One turning vector, and how many steps it has turned
The counts run from 0 to 255.
[-13  -3 -13   6  -9  -8 -16   3  -3  23   6   2  12   3   8   0  14   0
   3  -4   9   0  11   2   4  -6   4   9   9  -8   5  16 -10   6  -1 -12
   6   1 -10 -25  14   6  11]
229
[-12 -13   6   2 -10 -16  -9  15  -1  15  -6  -3   8  -8   6 -13  11   0
   7  -3  26  -8  16   9   8   8   0   2 -11   6   7  -5 -15   5  -2  -5
 -18  -1  -2  -6   2  -5   5]
219
[-12  17   0 -15   2 -13  -6  11   4   2   6   0  14  -3  11   0  18   4
   0  -5  12   8   7  16   6  14  18  14   3   1 -11  -1 -12  -5  -6  -5
  -8  -1  -5 -20  11   4   5]
246
[-10   3  -6  -3  -4 -15  -3   3  -1  22   9  12  -6  -7  -1 -25  11   4
  -3 -15   3 -11  19  -1   5   5   2  -3  -3   1  -5  -3 -11 -14  -2  -5
  13 -15  -4  -2  13   6  12]
193
[-14  -8  -1  -5  -6 -12 -14   6 -16  -2   3   0  -7   0   4   6  21  -4
   3  -2  12  -2  -5  -2  -2   5  12   4  -3  -4 -20   4 -24  -9  -5  -8
  15  -3   0  -8  19   1   7]
38
[ -1  -6   5  10 -11 -16   2  10  -9   9  -2  14  10   8   0  -9  11   8
   2  -4  14  -6  13 -13  16   2   7  14 -11 -11   3   1 -16 -18  -5   1
   6  -2  -3   0  13   7   7]
201
[  4  -7 -10   3  -6   0 -10  19  -3  17   8   8  -2 -14  14  -8  14   3
   7  -7  11 -12   2  -1   6   5  10   6   2 -13 -10   0 -13 -12 -12  -9
 -14   2   2   1  19   5  10]
44
[ -7   5  -4  -2   1   2  -8  14  -7   3   6  -1  16 -15  -1  -1  19 -14
  11  -6  13 -10  -8  -2   8   6  11   7  -5  -4 -11  -8 -22  -7  -8 -15
   2  -2   4  -3  20  11   7]
171
[ -7  -8   2  -8   2 -12  -6   7 -12  10  -2  -1   6 -12   7   3  17  -4
  -5 -16   4   3  16  11  -1  -5  11  -3  19  -2 -31   3  -3  -3  -1 -11
   3 -10  -5 -11  13  -7   1]
3
[ -8  -9  -3   7 -16 -19  -5   5   2  11   8  -6   8  10   0   1  12  -2
   4  -1   9  -7  20  -3  22   8  -4  14 -11  -3   2  -1 -11  -8   2   0
   1  -1 -11 -16   3   9  19]
91
[  5  -4   9  -7  -1 -17  10  14   8   2  -1   0  22 -10  -3  -2   5  -3
   1  -1  12   0  28   2  17  14   3   7   3   2  -8  -6 -12  -8   5  -4
 -19  -1   7 -10   8   3   3]
108
[  1 -16   3  -3  -5 -13   3  11  -6  11   5 -15   6  -4   2   6  18 -24
  14  -7  12  -6   2   6   5   3  -1  -2  -1  -2 -16  -9 -22 -22   0  -5
 -10   5  -1  -6   3  -7   4]
14
[-13  -7   3   2  -6 -11 -13   2 -17   7  -8   8  13   8   2  -1  12   2
   3  -4  22   0   3  -5   5  -6  16   5  -3  -8   0  13 -21   0  -2  -3
   3   3  -2 -12  24  -6   1]
70
[ -8 -22  -4   3  -7 -12   3  -1  -4   5   6   7  -7  -1   1  -4  16  -4
   7 -13  15  -3  19  -1   2  17   1 -11  -2  -5  -1   8 -17 -26   9   5
 -14  -4   8   5  14   1   7]
49
[ -8 -18   3   5  -6  -6  10   4  -6   7  11   7   9 -12 -10  -5  20   1
   2 -22  -1   0  18  -6   5   7 -14   0   6 -11  -5  -6  -5 -24   3 -10
  -3  -9   1   5   6   5   7]
158
[  3  -2   9 -10  -6 -12   8  11   2   0   5   0  24  -4  -7  -2  10   6
   0  -1   2   3  26  -1  22   9   1  16   6  -7 -10  -3 -12 -12   1  -5
 -16   3   5 -15  12   4   7]
107
[ -2 -12   6   7  -8 -24   2  11 -14   6  -4   7   4  10   3  -6  16   4
  10   4  15  -6  12  -9  10   2   1  11 -10  -5   0   3 -24 -19   1  -1
   8  -2  -8   2  13   3   3]
200
[  0  -8   3   9  -2 -11   6  13  12   7  -1  18  16  -3  -3   8  19  11
   3   3  11  -2  19  -5  17  16  -5  11   6  -2   7   8 -14  -6  10 -10
  -2  -4  -5  -6  12  18   8]
234
[ -3 -20   8   7  -5 -11   5  12   4  12   0  -5  12   1  -3  15  24 -10
  14  -8  10   2   8   3   9  10 -15   3   1  -2   6   4 -18 -14  10  -5
  -9   2 -10  -9   2   3   5]
124
[ 11  -6   9 -10   5 -13   4  23   0   6   3  -4   3 -19   0   5  20  -3
   7  -4  -1  -3   7   8  12  13  -5  10   3   2 -24  -6 -19 -13   2  -6
  -2  -6  -1  -5   8   3   2]
140
[ -8 -10   6   0   6  -4  -6  11 -13  -8   6   4  11 -20  -4   5  23  -5
  18 -20  13   2   5  -1  12   9 -11  -1  -4  -5  -7   0  -9  -3  -3 -10
  -4 -11   4  -1  21   5   8]
29
[  3 -12 -14   1  -7 -15  -1   6   4  17   3   2  13   1  -3  -2  14   3
  -1   2  -5   1  28  -3   6   2   7  10  18  -4  -3  14 -12 -13  13  -3
   7  -4  -5 -16  11   5  11]
99
[ -4   1 -13  -1  -2 -22 -16   9 -18  16  -2   5  -3  -7  11 -12  16   0
  13  -2   9  -4   9   6  -2  -6   6   4   3   2  -6   6 -14  -3  -3  -4
  13  -7 -12  -5  18  -7   8]
196
[ -4 -12  15  12  -2  -2   9   4   7  26   8  10  17   5  -7   5  17  -4
   2 -25  10  -2  11  -2  16   2  -9   1   0  -5  -1   8  -9 -10   2  -6
  -2  -2  -5 -11   8   8   3]
126
[ -6   2   0  -4  -5  -4  -6  18   8  29   5  -7  16  -8   6 -11  21   2
   1 -10   6   8   5  10  -4   3   6  18   4  -6   7   2 -10  -4  -3 -12
  -6   1  -9 -21   2   5   1]
119
[-21  -7 -12  -4 -10 -11  -4  -4  -8  -4  17   5  -3  -9 -10  -4  15   0
  11  -9   3  -7  16   0  11  16  -9  -3  -5  -4  -9  -4 -13 -12  -3  -6
  -2  -9  -1  -4  13   8  23]
190
[ -5 -26  -9   5 -12  -6   0   0  -8   3  10  -1  -3  -5  -1  -3  16   2
   6  -7   6  -8  17  -4   6   9  -1  -5   4 -13  -4   5 -14 -22   4   6
 -14  -1   3   2  17  -3  14]
48
[ -9  -6  -4  -7  -1  -4  -4   7  -5   1  13  -9   6   3   2   8  25  -9
   6 -17   4   7  -2   7  -2  10  13   4   2 -10 -14   5 -17 -27   1   9
  -6   1  -2 -10  14  -2   8]
147
[  1   5  -5   1  -2 -14   1   2 -10  12  -4  18  17  -1   3  -3   6  -2
  11  -7  18 -14   5  -3  20  -7  12  -1  -1  -9  -8   2 -17  -8  -7  -7
  -8   4   1  -5  28   2   2]
204
[ -2   0  -1  -6   6 -11  -3  11  -2  10  -3   4   8 -18  11   4  16 -11
  -1 -19  10   2  17   9   1   5  13  -8  19   4 -25   2  -3  -5   2 -13
  -2 -10   0  -6  11   1   1]
2
[ -5  -3   9   2   8 -10  10   8  -1  14   0  13  10 -16  -2 -15  18  -5
   7 -29  14   1  15   3  -4   8  -6  -8   3   2  -4  -2  -7 -15   2 -10
  -2 -14   4   6  13   0  -3]
160
[ -3 -12 -14   1 -10 -18 -12  10 -19  -1   2  -5   5  -1   4  -6  21   4
  11   6   7  -2  13  -9   3   1   4  16   0 -10   4   6 -14 -15  -1   4
  10  -6 -10  -4  17   1  16]
198
[  0 -12   1  -3  -7 -10   3   8 -11  17  10   1   1  -7  -4  -7  14  -5
   6  -6  -4   5  14  -7 -11  -2 -15   3  11 -11  -7   4 -18 -14   0 -25
   8   1   9  -9  13  -1  -2]
23
[-13  -7  -3  -2  -8  -6  -6   5  -9  -7   2   5  18   6  -8   5  16   2
   5   8  13   4   4  -6   9   9  11  13  -4 -12   6   8 -27 -11   4  -3
  -5   6   6 -13  24   5   7]
72
[ -8 -11   3   2 -14 -14  -6  17   2  11   0  -6  10 -11   3 -17  10   6
   2   2  16  -8  23   2   9   9  -3  10  -6   1  10  -5 -12   2   0  -7
 -18  -3   2  -9   3  -1  10]
218
[  3 -15   4   3  -2  -4  -7  23   6  18   3 -11   4 -11  12  -3  20  -8
  -6 -17  10  -7  15   4   7   8  13   2   0   0 -18  -4  -6 -12   2   9
  -7  -7  -1  -2   3   2   9]
143
[  3   2  -5   1  -5  -6   4  14   9  20  14  -4   6  -1  13  -7  14 -10
   0 -11  13   4  10  -2  -9  12   6  11   7 -11  -5  -3 -12 -27   0 -16
  -5   7   6  -6   8  10   1]
151
[  2 -12  -4  -5  -6  -5  -3  11 -10  13   4  -2   7 -13  -9  -5  14 -12
   6  -2  -2 -17  -1  -4  10  -6   3   2   1  -8 -21  -5 -32 -11  -3 -13
   6   2   4  -6  15   4   8]
173
[-10  -1   2 -17  -5 -20  -2  11  -5   1  -1   4   7 -12  -5 -12  13   8
  11  10   7   4  15   8  -2  12  -2   9   4   0   2   1 -29  -4   0 -13
 -13   3   6 -14  16  -6   3]
215
